A single turn carries every row of the set below to another of its rows. Some are shown first; where does it send the rows asked next?
N: [-12 -10 -12   8  -5   5 -19   0   2   5 -10   5   6  10  -5  10  -4   8
 -13  11  22  -2 -21  -8 -22  14  -9  15  -8  12  13  -3  -5  -7 -11  14
 -11 -10 -18  -9  -1 -11  12   6  -1   2]
T: [ 16   3  15   1  14   6   3 -13  -1  17  -7  -7  -1 -13  -7 -15   6 -16
  15  -5  13  -5   8 -10  27 -25   4 -11  -3   4  23  13  -4   5   3  -9
 -18  -4   2  20  -7   5   0   0  -2  -9]
H: [ -2   1 -32   3  12  -1  10  19  -3  -5  18   0 -13   7   7   1   3   0
   7  -5  -4  10  -3   4   1   6   7  -1  15  -1 -13 -15   6   4   0  -2
  10  21   5  -1  -4  -4 -24  20   7   1]
U: [  2   1 -27  -3  10 -12   6  19  -7  -7  19   6  -4   6  -9  -7   7   5
   6  -9  -3  17  -1  10 -16   9   5  -5   7  -1 -23 -22   6  -7   7  -8
   4  20   2  -4   2  -5 -12   7   9   7]
F: [  2  13  -2  14   0   1  12   8   5 -19  12   8   8 -18  18  -6 -14   4
  13  -5  10  10  22  10  10 -17  -4 -16 -13   4  -5  -9   5   4  22   5
   5  -3   8   4   3   0 -23   2  -6  -1]
G: [  5   7  11  14   5   5   7 -28   2  11 -14   0  -2  26  -7  -3   3   0
 -12   7   1   2  -8 -15  -3   5   3  14 -23   0   5  12 -11 -11 -17  -8
  -1 -20 -16   6  10 -10  16 -12  -2   2]
Y: [  0  -1  -1 -11   8   8  -6  15 -27   1  -9 -11 -22   0   3  -7  20  -9
   2  -6 -13 -23   3  18  -2   4  -7 -16   6   7  11   4   5  17 -12   1
  -1   2   0 -17  -1  16   5 -14  20 -10]
L: [  2 -12  14   1   3  11  -8 -24 -10  10 -16   2   2   3 -19  -4   0  -3
  -7  12  15  -1 -14 -17   8   5   3   9  -4   7  18  17   2 -17  -6   3
 -16 -16 -21  -1  -3 -16  11   2  -4  -8]
A: [  2   8  -5  -9  13   4 -11   8 -29   3  -5  -9 -10   7   5  -8  25  -8
  15  -9 -21 -19   2  23  -4  -2  -5 -27   1  11   0   9   6  15  -7  -8
   9  -3  -2 -10  -3   7   9 -13  14  -8]
D: [  9   3   7   7 -11  -3  11  15   4 -18  15  -1  10 -18  11 -11 -25   8
   3  -3  14   9  26   3   4 -11   0  -9  -9   1   2 -10   4  10  11   6
  -2   7   1   3   0  16 -21   0  -5  -6]
K: [ -8   8 -19  16   0   0 -17  -8   5   8  -6   2  14  26   7  10  -1   5
  -1  12  11  -3 -19  -5 -20   6  -4  10 -18  16  -5   7 -12  -5 -10   3
   8 -15 -14   0   1 -23   9   2  -7   3]
Q: [  6   5   4  14  -2  -6   3  20   6 -15  14  16   4 -17  15 -11 -18   7
   7  -8  14  21  20   6  -4 -16  -5 -12 -14  -4  -1 -13   5   7  15  -9
  -6  -1   5   8   6   8 -10  -6  -5   6]
V: [ -8   1   0  11  -2  15   7 -32   5   4 -11   5  10  14 -14  16   9   0
  -8  15  -5   5  -6  -1   5  -6   5  -5  -6   1  16  16  11 -12 -16  -3
   5 -25 -27   5  -8  -2  18   5  -3  -1]
B: [  6   7  -5  -8   4  -1 -17  20 -28   6  -6  -4 -19   6   8  -5  15 -12
   5  -2 -15 -18  -1  21  -6  -5   0 -16   1   8   5   9   0  10 -15 -15
   0   0   4 -14   6  11  11 -25  16  -1]
X: [  3  -4 -27  -3  10  -5  10  26  -5   1  25  -2   6   1  -5  -3  -4   0
   5  -2  -4   8  -4  -4 -13   6  12  -2  15   2  -9  -8   9  -6  -2  -4
   5  26   8  -9   5   6 -20   6   7   2]
W: [ 15  17  17   4   6  -4  25 -17   6  10  -6  -7   1  -4 -20 -11  10  -8
  -2  -7   3  -7  17  -3   5 -19   3  -8 -20  -1  15  -1 -13  -6  -1  -5
 -16  -7   5  10  12  22   7 -23   6   5]
E: [ 12  17   5   1 -10  -3   6 -17   5   2 -11   3 -10  -5 -17   4  13 -11
   2   2   5   3  18  21  22 -30   7 -19  -6  -3  12  -3  -1  -1  -2 -15
 -13 -15 -10  21 -13  14  11  -2  -1   5]
C: [-16  -4 -16  10   0  10  -5 -15   7   3  -4  -6  26  17  -3  12   3  11
  -3  10   7  -5 -13  -5 -20  13  -8   2 -10  16   7   3   2   1 -10  18
  10 -10 -25  -5 -11  -7  10  14  -3  -8]

N goes to C
F goes to Q
And these:
L goes to V
X goes to H
W goes to T
A goes to B

